0: [ 34  27  19   0 -23  16 -45 -39 -41  27 -33 -40 -26 -24  -9   4 -42   2
 -11   3  10  19 -50 -61]
1: [ 34  26  16  29 -23  16   6 -39  19 -37  36 -40 -26 -12 -41   7  27  18
  -1 -16  -3  19  22  19]
2: [-35 -87 -40 -31  50 -66  45  29  64  32 -33  29  46  77  44 -22 -42 -31
  -1 -37 -76 -65  22  19]
3: [-35 -32 -64 -30  50 -66  11 -39  40  18 -26  29  46  62  38 -40 -42 -64
 -52 -56 -32 -65  14  11]
4: [ 27 -28  -5 -26 -23  16  12  22  27  21  36  29  39  16  -8  26  20  12
   9  42  57  10  14  11]
5: [ 34   4   2 -11 -23  16 -52 -39 -50  25 -33 -40 -26 -30   5  -5 -42 -24
 -27   9   1 -65 -50 -61]
6: [ 34  13   0 -22 -23 -66 -53 -39 -59   5 -33 -40 -26 -10 -39  -2  27 -34
 -24   0 -16  19 -50 -61]
7: [-35 -30 -62 -37  50 -66  15 -39  44  25 -33  29  46  63  34 -29 -42 -66
 -52 -52 -24 -65  22  19]
8: [-35  46  50  23 -23  16  -1  22  -2  -8  29 -40 -26 -12 -24  27  27  25
  34  31  18  19  22  19]
9: [-35 -23 -19  10  50  16  41  29  86  60  36  29  46  32  25  20  27 -29
 -28  15 -18  19  22  19]
10: [ 34  21   5 -15 -23 -66 -50 -39 -56   6 -33 -40 -26 -10 -41  -1 -42 -34
 -17  -3 -11  19 -50 -61]
11: [-27 -34 -41 -54 -23   7  31  22  21  13  29  22  39  23   2 -23 -42  -3
  42  30   1 -56 -50  11]
12: [-27 -24 -24  -4 -23 -57 -51 -39 -48   6  29  22  39  17   0 -82 -42 -30
 -37 -43 -26 -65 -50 -61]
13: [ 34   6   5  -5 -23  16 -48 -39 -48  17 -33 -40 -26 -31   2   0 -35 -21
 -25   9  -2 -56 -43 -52]
14: [ 34 -33 -60 -86  50  16  41  29  33 -13  36  29  46  54  27  12  27 -19
 -40 -47  33  19  22  19]
15: [ 34  32  18  -2 -23 -66 -54 -32 -49 -12 -33 -40 -26 -36 -10  10  27 -30
 -21 -20 -14  19 -43 -52]
16: [-27 -15 -32  34 -23  16  -5  29  19 -20  36  29 -18 -13 -24  -7  27  -1
 -15   0   2  19  22  19]
17: [ 34  20  16 -11 -23  16  -2  29  26  -3 -33 -40 -26 -25  27  25  27  28
  37   1  -1  19  22  19]
18: [ 34 -43 -66 -44  50  16  37  29  18  15  36  29  46  37   3 -16 -42 -42
 -61 -78  -3  19  22  19]
19: [-27 -20   0 -26  42  16   7  29   6 -35  29  22  39  17  34 -41 -35 -16
 -18 -46 -22  19  14  19]
20: [ 34  -5 -21  -2  42 -57  27  22  -4 -24  29  22  39  25   5  23 -35 -25
 -29 -50   1 -56  22  19]
21: [ 34   8  42  23 -23  16 -30  29  48   0 -33  29 -26 -13   0  45  27  31
  51  43  51  19  22  19]
22: [ 27  29   2  -2 -15 -66 -44 -32 -42  15 -33 -33 -18  -2 -35   6 -42 -10
 -20  -6  -1  19 -43 -52]
23: [ 34  20  12   9 -23  16   8  22  -5 -33  29  22 -26 -21 -35  20  20   5
  -3 -14  39  10  14  11]
24: [-35 -43 -47 -59 -23  16  39  29  30  15  36  29  46  29   7 -26 -42  -1
  49  35   2 -65 -50  19]
25: [ 27  33   9   0 -23 -57 -37 -32 -39  14 -33 -33 -18  -8 -41   5 -35  -4
 -18   1   7  19 -50 -52]
26: [-27 -30  42  16  42  16  26  29  39  46  36  29 -18   7 -17 -35  27  71
  38  32 -16 -56  22  19]
27: [-35 -14 -31  48 -23  16  -8  29  18 -20  36  29 -26 -18 -28  -7  27   2
 -11   5  -1  19  22  19]
28: [-35 -86 -37 -30  50 -57  43  29  63  31 -33  29  46  75  43 -27 -42 -28
  -2 -34 -75 -56  22  19]
29: [-35 -39 -10 -46  50  16  28 -39  -1  14  36  29  46  26  17  14 -42  -9
   9  -4   8  19  22  19]
30: [-35  32  30  38 -23  16  19  29  37  67  36 -40 -26  -7   8  -2  27  82
  47  78  12  19  22  19]
31: [-27  10  -4  14 -23  16  54  29  10 -23  29 -40 -26 -39 -27 -16  27  22
  46  18  -2  19  22  19]
32: [-35 -48 -69 -59  50  16 -10  29  77  51  36  29  46  56  41   9  27  18
   6   3 -32  19  22  19]
33: [ 34  36   7  -1 -23 -66 -49 -39 -51  12 -33 -40 -26 -10 -44   6 -42 -13
 -25  -7   6  19 -50 -61]
34: [-35 -30  47  20  50  16  28  29  40  49  36  29 -26   5 -17 -44  27  78
  41  29 -26 -65  22  19]
35: [-35   2  10  71 -23  16 -21 -39 -14 -16 -33 -40 -26  15 -12  -6  27   8
  16   0 -51  19  22  19]
36: [ 27   6   6  -9 -23  16 -49 -32 -34  35 -33 -40 -26 -37  23  -7 -35  -9
   1  17  -8  19 -43 -52]
37: [-35 -29 -45  19  50 -66 -20  29  13 -49 -33 -40 -26 -46  65   3 -42  -1
 -11 -17  -1  19  22  19]
38: [-35 -13 -36  85  50  16 -33  29  14  -8  36  29  46  49  43 -72 -42 -55
 -77 -43 -65  19 -50 -61]

[-35 -33 -42  15  50 -66  -1  29  13 -21 -33 -40 -26 -62  97   2 -42 -27
  22 -10 -29  19  22  19] 37 19
[-27  10  -2  10 -23  16  42  22   2 -17  29 -40 -26 -43 -24 -17  20  14
  41  12  -6  10  14  11] 31 8
[ 34   9   3  10 -23  16   8  29  48  15 -33  29 -26  -4 -16  24  27  49
  41  42  40  19  22  19] 21 17
[ 34  43  44  24 -23  16  21  29  -9 -61  36  29 -26 -12 -12  32  27  11
 -10 -12  55  19  22  19] 23 1
[-27 -40 -59 -50  42  16  -8  29  68  39  36  22  39  46  32   9  27  15
   5   2 -29  19  22  19] 32 9
[-35  -6  -1  59 -15  16 -17 -32  -8 -15 -26 -33 -18  21  -2  -8  20   4
  10   0 -45  19  14  19] 35 1
[ 34  22  13  11 -23  16  15  29   0 -40  36  29 -26 -20 -40  22  27   8
  -1 -17  44  19  22  19] 23 16
[ 34  17   6  15 -15   7  12  22  -3 -47  36  29 -26 -18 -34  13  20   2
  -1 -17  36  10  14  11] 23 16
[ 34  46  41  21 -23  16  -6 -39  -8 -46 -33  29 -26 -22 -33  46  27 -20
   0 -32  53  19  22  19] 23 1
[-35  22  47  49 -23  16   9  29   0  66 -33  29 -26  -5  14   3  27  71
  71  50 -32  19  22  19] 30 8
[ 34  20  11   9 -23  16   9  22  -3 -31  29  22 -26 -22 -31  19  20   6
  -2 -13  37  10  14  11] 23 1
[ 34   7  -1   7 -23  16   3 -39  22  38 -33 -40 -26 -28  82   0 -42 -33
  -2  12 -18  19 -50 -61] 36 0
[ 34  36  18   0 -23  16 -22  22 -21 -47  29  22 -26 -25 -56  43  27  -2
   0 -14  51  19  22  19] 23 1
[-35  21   9  33  50  16   6 -39 -14   2  36  29  46  50  39 -47 -42 -33
 -50 -40  -7  19  22  19] 19 29
[-35 -52 -21 -26  50  16   4 -39  -3 -49  36  29 -26 -10  37 -30  27  17
 -18 -30  -1 -65 -50  19] 19 29
[-35  18   6  -5  50  16 -50  29   6 -41  36  29  46  51  31  -6  27 -25
 -17  -8   7  19  22  19] 19 16
[-27 -17 -13  12  50  16  38  22  73  53  36  29  46  29  21  23  27 -24
 -26  14 -14  19  22  19] 9 32
[-35   5   3  -6  50  16 -38  29   8 -38  36  29  46  50  31  -8  20 -24
  -6   0   1  10  14  19] 19 29
[-35  23  18  24 -23  16  72  29  19  13  36 -40 -26 -34 -23 -14  27  36
  34  17  -2  19  22  19] 31 8
[ 34  26  33  -1 -23  16 -20 -39 -14 -59  36 -40 -26 -52 -42  39  27  43
  12   8   9  19 -50  19] 1 23
[-35 -37 -22  43  50  16 -28  29   3 -10  36  29  46  46  33 -56 -42  -8
 -41 -61 -41  19  22  19] 19 38
[-27 -35 -11 -43  42   7  31 -32   2  19  36  29  39  24  14  11 -35  -7
  14  -1  14  19  22  19] 29 19
[-35 -35 -28   5 -23 -57 -43 -32 -43   6  36  29  46  20   0 -87 -42 -30
 -38 -49 -29 -56 -43 -52] 12 3
[ 34  40  22  -2 -23  16 -25  29 -23 -53  36  29 -26 -29 -61  44  27   0
  -4 -17  51  19  22  19] 23 1
[-35 -26  -2 -28  50  16   3  29   7 -37  36  29  46  22  43 -45 -42 -17
 -22 -50 -27  19  22  19] 19 29
[-27 -29  -8 -32 -23   7  -7 -39 -43  14  29  22 -26   3  54 -64 -42 -21
 -46 -36 -12 -56 -50 -61] 12 5
[ 34  -8 -27  -4  50 -66  31  29  -1 -27  36  29  46  32   6  22 -42 -25
 -30 -53  -2 -65  22  19] 20 18
[ 34  58  42  29 -23  16  -2 -39 -17 -34 -33 -40 -26 -25 -49  49  27  36
  20 -14  11  19  22  19] 1 8
